A single turn carries every row of the set below to another of its rows. Some are shown first; where does it send the rows asked next?
q_263: [  9  23  36  -4 -17 -14  42 -29  50  25  15  18 -27]
q_912: [ -1  16 -11  18   2 -10  -7  40 -26   4 -27  35  32]
q_862: [  9 -36 -19  13 -45  -2 -25  15 -12 -27  37  -1   4]
q_572: [ 41 -43  -8 -16 -17 -13  20 -26 -50 -38  13  -9  55]
q_138: [ 27 -25 -15  -2 -27  25 -13   7 -15 -32  28 -29  -5]
q_284: [-16  28   9 -25  21  27 -17   4  27  -3  30  40  15]
q_240: [ 39  17  18  13 -24 -19  73 -11 -16  -4 -35  29  12]
q_277: [-20   1  10  -4  11 -59 -19   2  28  47  11  30  34]
q_921: [ -6 -12  17  18  51  40  23 -13 -33 -37  24  21  38]
q_851: [ -2 -45  -1  15 -26 -48 -19 -26 -59  15  14  -3  23]
q_78: [ -9   7  13 -27  25 -22  11 -28 -24  -2   7  64  75]
q_361: [ 20 -52  -7 -19 -35 -33  -2 -23  24 -22  55  -1  39]
q_252: [  3   4  68  -6  32 -39  57   1 -10  -9 -14   9 -31]
q_957: [  3  20  31  15 -23 -36  51 -38 -36  24 -20  51   4]
q_421: [ 19 -43 -10 -15 -32  -6   4 -25 -30 -49  43  22  50]
q_115: [ 34   0  -6 -25  15 -20  24  19  42 -11  -5  14  66]
q_241: [  6 -48  18  29  43 -55  31 -13   1  10   2  -6  64]
q_876: [-16 -30  14 -25  -8  -8 -22 -63 -29  -1  64  10  13]
q_470: [  8   4  68 -18  36 -34  62 -10  -6 -18  -8  12 -25]
q_134: [  3 -55 -10  13 -46 -55 -19 -10 -19  -3  31   9  33]
q_23: [-15 -32  -2  -7 -36   1 -28 -29 -24 -23  65  29  12]
q_456: [  1 -31  29  -7  60  -3  32 -40  24 -14  43   5  57]
q_924: [ -4 -32  11  50  34 -19   1  28  18  11   4 -24  10]
q_644: [  4   1  70  -9  34 -46  60 -11  -8  -8  -9  14 -23]
q_728: [  1   6  68 -13  35 -31  60  -9 -19 -17  -9  15 -25]
q_442: [ 21 -41   2 -22 -14 -26 -11 -27  34   1  52 -37  12]
q_612: [ -9  20  45  -9 -15 -33  44 -59   8  35  14  47  -6]
q_894: [-43 -12  22  47  40   9 -14  -4 -28  11  24  16   1]
q_91: [ -1   8  69  -7  33 -33  55  -4 -12 -10  -7  14 -37]
q_899: [ 36  28  21   0 -21  15  63  -9  27  -9  -6  18 -14]

q_138 turns into q_876
q_23 turns into q_421
And these:
q_470 turns into q_644
q_899 turns into q_612
q_284 turns into q_78
q_456 turns into q_241

